Each path below is one point turned by a fixed rotation once a step. After each direction that follows a path, write how fast that rotation turns it, in degrees a step (0 if it stays still).
Each turn is a multiple of 5 degrees from 10 to 175, or 0.
Each row of a path follows its step; steps can be skipped.

step 0: [-14 -18  -3 -11  24  -6  -4  10  33 -11 -24  -1   9   9 -14 -16  -7  14
  14  29 -14   6  -7 -29   6  20  11   6   1  23 -10  -3  -5  -6  52  39
 -13  14 -18  14 -18 -14 -23  17]
step 1: [-19 -21  -4  18  12   4  17  -4  40   4  13 -27 -17   5  25  10  13  24
  -3 -16  24  -2 -19  38  -2  13  -3   6 -30  -9  46   2   7 -14  -2  22
  13  -6 -20   1   5   5  28  11]
step 2: [ 30 -20  -5 -23 -16   7  -6 -25  -7 -18   8  51 -18  22  16  -2  32  17
 -14  -4   0  11   4  -8   3  -4   9  18  -2  41   5  10   7   5  -9  12
   6  -6   9   4  44  25 -10  -5]
step 3: [ -9 -14  -3 -25  -8 -13  13  16   9 -13 -18   2   3 -48  18 -30 -35   0
 -31   8 -24  -2 -17 -25   5 -13  -5   5 -21  14  11  24  -6  11  20  12
 -14  16 -27  -4   0 -14 -22  18]
step 6: [-39 -18  10 -35  22  -7  -9 -18   9 -41 -21   7   5  -1  -9 -39 -20  16
  12  14 -10  -1   9  -1   2 -16 -22  -6 -17   4   5  12  37   2  10  26
 -10  -2 -23  -3 -11  23  -6   4]
step 7: [ -6 -18 -25  -8   3 -10   6 -12  31 -15   3   5  11 -14  15  22  10  15
  29 -21  -4 -20 -25  34  10   3  34 -16   1   1  12  -4 -17 -18  30  15
  35  19 -14  15  23 -23   2  10]
step 9: [ -7 -16   8 -30   7  -4   5   0  -8  16 -26  20   2 -20 -19 -26  -8  27
   7   7  14   5   7 -44  25  14  -4  25 -15  18   5  29   7 -12  12  28
  14   2 -11 -15   2   0 -43 -19]
step 10: [-18  -7 -16  -4  28 -15  25 -20  35   2   8 -27  -4   6   6   6 -36  20
 -34 -20  18  28  -6  28   5  -9  12  -9   1  -2  26 -12 -22   2  28  13
  -6   2  -9  16  10 -26 -19   1]
step 16: [-13 -28 -28   8  34  -3  12 -25  41   5   8  -2 -10 -11  31   5  -9  14
  31  11   7  19 -13  21  28  12  -6   3  -8  18   2  18  15 -17  27  22
 -11  13   4 -19   0 -23 -19  12]
step 18: [  9 -33  -5 -35 -25  -7  -7  28   9  -9 -23  29   2   2  -9  -4  19  -2
 -17  12  -6   0 -27 -38 -18  -5   8   2  -9  48  22  11   0 -22   5   6
  14  18 -16  10   1   3 -14 -18]
step 19: [-20 -23 -36   4  -6   6  23  11  19   2  10   4 -15 -19  25  -1 -55  14
 -14  -1   7  -5   5  21  32   3 -18   1 -11 -12  29  22 -11  10  -1  10
  -7   2 -30 -15   1   3 -17 -26]
Speeds:
[ -1  -7   3  -6   2   4  -4   6   8   4  -3  -4   1 -11   1  -1  -5 -11
   4   5   1   2  -1   8   0   5  -8   7  -5   2   5   9   9  -1  -2  -7
  -8  -6   2  -4  -7   3   6   4] | 140
[  0   4   1  -6  10  -5   5   5   5  12  -4  -6  -7  15  -3  -3  -8   3
  -1   3   4  -1   4   5  -4   1 -10   3   2  -2 -11   0  -3   1   3   9
   0   0   9   0  -3  -2  -2   1] | 70
[  1   0  -1  -8   4  -1   7   4  -4  -3   0   3 -14  -6   0  -6  -3   4
  10  -2   7   2  -5  -7   1   2   5  -5  10  -6   0   1   3   1   0   1
 -16   9  -4   4  -3  -1   3  -3] | 115
[  0  -6  -4   5   2  -9   0   9  -5   3  12   4  -1  -1   3  -1   6   9
   0   9 -11  -2  10   3   4   1  -2  -3   1   1   0   4   0   9   9  -5
  -8  -9  -2   5  -3   0  -3   2] | 130
[ -3  -4   2 -14  -7  -1  -6  -6  -3  11   7  -8   6  -7 -13   6  -1   3
   2 -12  -1   4  10   2   0   1   2  -2   2  -5   0  -4   4   2   4   3
   0   1   1   3  -2  -1  -2  -6] | 25
[ -7   5  -1  -2   1  -2   2   0   2   1  13 -11   0 -14   4   1   1   4
  -8   8   2  -1  -4   2  -4  -7   1   1  -6  -2  -2   2 -15   1 -10   7
  -3   5   0  -3  -2  -1   4   1] | 160
[  5  -2   0   0  11  -2   6  -6  -7   5  -7  -5   0  -6   6  -6   9   1
  -8 -11  -5   1  -2  -2  -5   7   5   0  -5   2  -1   4   3   4   0   0
  -5  -5   9  -9   6  -9  -2  -3] | 55
